X: rows in 4 groups, each row roughly a mix of its group's directions:
X (150 x 11):
[[-13 -16  -3 -29  -8   9   4   9  32  -4 -33]
 [ 17   7  13 -23 -18  16  -1 -21 -36  15  -5]
 [-27   0   2 -34  25 -12 -15  10   6  19 -16]
 [ 23  -7  -4  -8 -33  24  13 -23  -4 -21 -11]
 [-10  -7  -1 -21  32  15 -15   8  -1  35  16]
 [-23 -13 -25 -17   4  19   3  32   1  -5  24]
 [-28  -1 -22  -4  18 -14  -7  26  17 -25 -12]
 [ 21  -2  18  31   7 -38  -8   8  -2 -14   8]
 [ 26 -10  -1   6  -8 -15  -9  34  -9 -11  34]
 [ 16 -18  29  -8   9 -26 -15  16  14  24  -9]
 [-37  11  -9  -1  20  -8   8 -15  10 -10 -33]
 [ 21   5 -22   5 -10  13  11  25 -11 -30  24]
 [ 29  -8  -3   4 -22  17  16 -18 -27  -2  25]
 [-12   2  10 -10   9   5  -7 -28  10  45 -15]
 [-31 -13 -12 -29  -5   4  31  12 -14  -2  10]
 [-25   8 -16 -34  -6  30   6 -19   0   0 -15]
 [ -9  26  -6  25 -43  -8   1   4  12  -9   4]
 [-23 -17  -6   3  25 -22  -3  13  19 -33   3]
 [-28  -8  -5  14  -6 -13  24 -19  15  27  19]
 [ 18   3   2  43  16 -14  -5 -15  20 -11 -17]
 [ 22  -4  -8  24   6  17 -12  24   2 -27  25]
 [-21  12  11 -10 -14  -4  -2 -33   9   6 -37]
 [  8  -5 -12  -8 -25  16  27 -12 -29 -18  20]
 [-39  -4   6 -23  17 -11 -10  15  13  25  -3]
 [ 25  -7  25 -26 -27   3  -8  -9 -27  -3  -7]
 [-11  -3  -5  30   3 -10  17  -5  42  18  -8]
 [-13  -1 -20  26  10 -18  24  -7   9 -12  33]
 [ 38 -14  18  -8 -20   1  -7  10 -18  -4  26]
 [-23  11  11 -10 -10  -5  -3 -36   8   4 -35]
 [ 23   2  -2  20 -25 -12  -3  25  -1 -32  15]
 [  7 -11   5  -5 -21   6  -4 -32  35   3 -25]
 [ -4   3   4  12  12  -8 -15  10  43   5 -31]
 [ 19   6 -24   0  -3   5   2  11  -9 -47 -14]
 [-32   8   0  -4  -7  14  -3 -33  10  29 -16]
 [-14 -10  -2 -36 -12  11   0   9  20  -6 -35]
 [  3   3 -21   4   0  19  17  -5 -18 -46  -2]
 [-10   7 -23 -12  19  10  20  22  -4 -37  -6]
 [-10  25 -30  15  -5  26  15 -15 -10 -21   9]
 [-27  14  26 -12  10 -30 -10  -4   2  20 -17]
 [  8  16  17  31  33 -20  -8 -15  -4   2 -14]
 [ 20   2  15  42  -7 -16   0 -26  15   2  -5]
 [ 33  -8  -3  24 -32  20  12  -8   7  -9  12]
 [-16  11  19  14   3 -13 -25 -17  27   1 -30]
 [ -5   5   4  11  28 -16 -23  30  27   9  -9]
 [  8   1 -16  -5 -19  17  24   7 -19 -39  11]
 [-40 -11 -10 -31   8  -1  -1  21  14  11  -4]
 [-48   0  -4 -20  10 -11  20   1 -12   4  -8]
 [-18   0   6 -30   3   6   0  25 -40  -8   6]
 [-27   9  -5  18  17 -23   5  -5  28 -22 -18]
 [-31   4   8 -12  18 -28 -16 -13 -19  17  14]
 [-19   3   9  30  22 -27  -4  -6  25   1 -19]
 [ 19  -2  27 -19 -15  -9  -8 -26 -33  -4   0]
 [-25   3   0 -38  23 -12 -15  15  -5  18  -5]
 [-21 -13  14 -28  17   6  -4  22  -1  31  16]
 [ 19 -12  25   1  -4 -27 -21  15  16  28   2]
 [-29  -1  13  -6  19 -22 -10 -11  19  19 -27]
 [-27 -10 -13   6 -11  -8  33 -16  13  22  19]
 [-10   2   8  -7  10  -7 -25  11  37   6 -33]
 [ 26  -9   4 -22 -19  26  -6   5 -25  21  15]
 [-20   0   2  19  -3  -4 -13 -23  28  37   0]
 [ 17 -12  26  11 -21  -9 -17 -17  -1  34  12]
 [-38   8 -21   5  -5  25  11 -10  -2 -28   0]
 [ 20  -4 -12  -2 -22  13  20 -24 -27 -11  25]
 [ 22 -28   2  -4  41  13 -14   9  -5  -4  12]
 [ -9 -19  -4 -12  42   5   4  27  -2 -19  12]
 [  8  18 -19  23 -24  15   8 -19  -7 -32  -7]
 [-12  -2 -22 -32   8  34  -9  -3 -17  20   1]
 [ 18  11  24  -5 -27  -2  -8 -34 -16  17  -4]
 [-24  17   0  21  30 -26  -6  14 -12   3  18]
 [-35   1   2 -20  18  16   7 -21   6  23 -19]
 [ 25 -10  20 -13   0   9 -13 -24  -7  34 -15]
 [  5  23   5  39   2 -11 -11 -23  19  -8 -17]
 [-19  -1  10  -9   8  -1 -10 -23  14  46 -10]
 [-17  15 -21   3  -9  30   8  -7  22  33  -5]
 [-32   9  19  -1   3 -36   8 -20 -21   5  -2]
 [-22   2   2  29  16 -22  21 -10  25 -17   8]
 [-23  13   7  12  29 -26 -20   5  23   9 -13]
 [ 20  -4 -12   8 -20  12  27 -19 -23 -13  26]
 [  1 -16 -15 -11  23  31 -14  15  13  24  19]
 [  0   5   5  12  29 -18 -27  23  27  16  -7]
 [ -7 -13   4 -34  -4  10   2  17 -37   6  21]
 [-10  18 -20  17  -9   3  19   5   0 -45  -4]
 [-20   3  10 -15 -24  14   5 -33  14  19 -22]
 [-19  -8 -23 -35   8  20  -2  30  -3  -7   6]
 [ 14 -22  18  -2   6  18 -30 -13   6  34   2]
 [-18   9 -13  33  10  -7  -1  -6  34  24   7]
 [ 25  11   8  27 -22   3  -3  -2   7  36  15]
 [-34  12  -3  15  23 -26  -3  12  -6  -7  26]
 [  0   0  23   3 -11   0 -16 -39  14  11 -30]
 [-34   9  14  -4  21 -14 -16  26   4  16 -18]
 [-21 -18   5  27  -9  -2   6  -2  35  22  17]
 [ 49   0   4  12 -22   2  -5  -8 -14 -15  -5]
 [ 23 -13   0 -17 -27  23   1 -13  20  -7 -27]
 [-13   4  19 -19  21  -6 -11 -13 -21  37  12]
 [-22   6  -5  21  13 -26  -7   2  34 -17 -18]
 [ 30  -5  18   9 -14 -22 -21  14   8  26  14]
 [-31   9  14   6  34 -28  -8  -4   1  10 -14]
 [-15 -19  -6   4  -7  20   6   6   4  23  44]
 [ 35   5  18  21 -11  14   7 -24 -18  13  13]
 [-16 -17 -27  -9   0  28   7  29  10  -9  20]
 [ -1   4 -17  13 -14   5  30  -9 -22 -28  26]
 [-18  12  19 -27  16 -11 -10  -7 -28  26   6]
 [-34  10  -6  -1  -7 -10   6  36   8  -1  28]
 [-31   0  12 -12  17 -22 -11  -3  21  21 -24]
 [ 36 -30  13 -15  10   4 -17  -3 -18  14   9]
 [ 25  -8  30  -3  11 -18 -12   2  15  25 -24]
 [  0  13  -3 -42  -8   7  -3  14 -35  -9   7]
 [-15  14  19 -34 -10   0   1  -3 -36  14   7]
 [-31 -12   4 -20   4  15  -8  21  -3  22  29]
 [ 15  -6   8 -33   1   4  -9   7 -39 -14 -17]
 [  2   3  -4   0 -11   2  14 -18 -42   0  34]
 [  4   1  18   2  -7 -23 -18  -2  17  46   1]
 [ 32  -9  27 -12  18 -22   0  22   3   9 -17]
 [-15 -10  12  18  -6 -23 -21 -14  38  12  -3]
 [ 11 -27  17 -17  39 -10 -10  11   4  17  -2]
 [ 24   9 -21   8   3   4   2  11 -11 -46 -10]
 [  5   0   9   2  23 -34  -9  -1 -21 -36  -2]
 [  9  -2 -16 -25  11  15   7  28 -23 -30   4]
 [ -2 -11  -3 -19  10  -7   2  24  -3 -48  -9]
 [ 27   2  12  41 -17  -5   7 -25   9  -4   0]
 [-21   9   8 -10  16  -9 -21  17  23   3 -37]
 [  7  -6  10 -30  -4  17 -19  29   7   1 -31]
 [  1  15  14  39  -3 -30  -2 -12  20   9 -12]
 [-21   6  -9  26  30 -24  13   2  15 -22   4]
 [  2 -16  24  15 -22 -15 -14 -19  25  23  10]
 [ 13   3 -12  11  14 -15 -10  10  30 -20 -36]
 [ 26  23   0 -11 -14  12  20  11 -24 -27 -10]
 [-32  -8  -6 -13  -4  -1  31   3 -29  -2  23]
 [-30 -21  -3 -33 -15   7  21  -3  13  -9 -16]
 [-15 -14 -11   2 -24   6  39 -16  -4  12  22]
 [ -5   8  15  34  -8 -22  -4 -23  25  21   2]
 [  7   1  24   0  -7 -30  -9  34  18  21   5]
 [ 15  -4  -9 -21 -40  20  12   6 -15 -12  16]
 [-22  26  13  32  19 -22 -15   4  -9  -7   5]
 [ -6  12  -6   7 -16  -9  13  39   0 -32  17]
 [ 37  -9  12   2   8 -12   4  29  -5 -30  -6]
 [-16  -7 -17 -47   2  20  -4  18 -10   2   3]
 [ 17 -14 -17  29 -23  17  13   7  21 -19  13]
 [ 27 -23   6 -15  43   7  -3  -2 -12   4  -4]
 [-17   1 -14 -48  12   3 -10  21 -12   0  -5]
 [-23 -15 -22 -28   9  23   0  26   3   6  17]
 [ 14  16  -2  33 -15   7   4   0  15  38  11]
 [-38  -5 -12 -13  -7  -2  39 -10 -11  -3   4]
 [ -6  -9  -4 -10  20  24  -5 -42  -6  20 -13]
 [ -8   2  -5  -7 -18  33  11 -10   4  42  -6]
 [ -8  -9 -30  12   0  -9   4  19  24 -36  -9]
 [-21   3   1 -18  18  -4 -10  33  16 -10 -30]
 [ -5   0  24 -25 -12  14   3 -15 -19  37   9]
 [ -9   2  10 -30 -13  13   4  -2 -34  19  26]
 [  4  14 -24  17 -19  22   1 -37 -12 -10   3]]

which group is each row in? (one row of each group first):
[-14  12  15 -39   7  -2  -7  -2 -33  18   3] => T
[-14   2  -8  11   2  -4  19  20 -25  10  41] => L
[  0   1  16   0  -3 -21 -17  -3  16  49   4] => G
[11 -1 -8 32  1  2 -1 10 16 30 33] => M

[-20   3   9  17  38 -17 -11  -9  17  10 -23] => T
[-22 -14   5 -31   8   5   1  42  -8   5  -1] => L
[ 17  -8  29  23 -16 -27 -13 -15  10  13  14] => M
[  4  16  -2 -17  12 -26  -8  10   0 -23 -40] => T
[-34   9 -10  10  23 -17   8  -6  20 -19 -22] => M
[ 23  16  21  31  -7 -23   0 -25  -5  -6 -13] => T
[ 49 -21  10  -3  -1   6 -16  -5 -18   3   8] => G
[ 20  24  23  27  16 -12  -6 -20 -21  -4  -7] => T
[-34  21  -3  17  25 -28  -7   8  -3  -7  11] => L
[-14  25   6  40  18 -21  -6  -5  12 -11 -12] => L
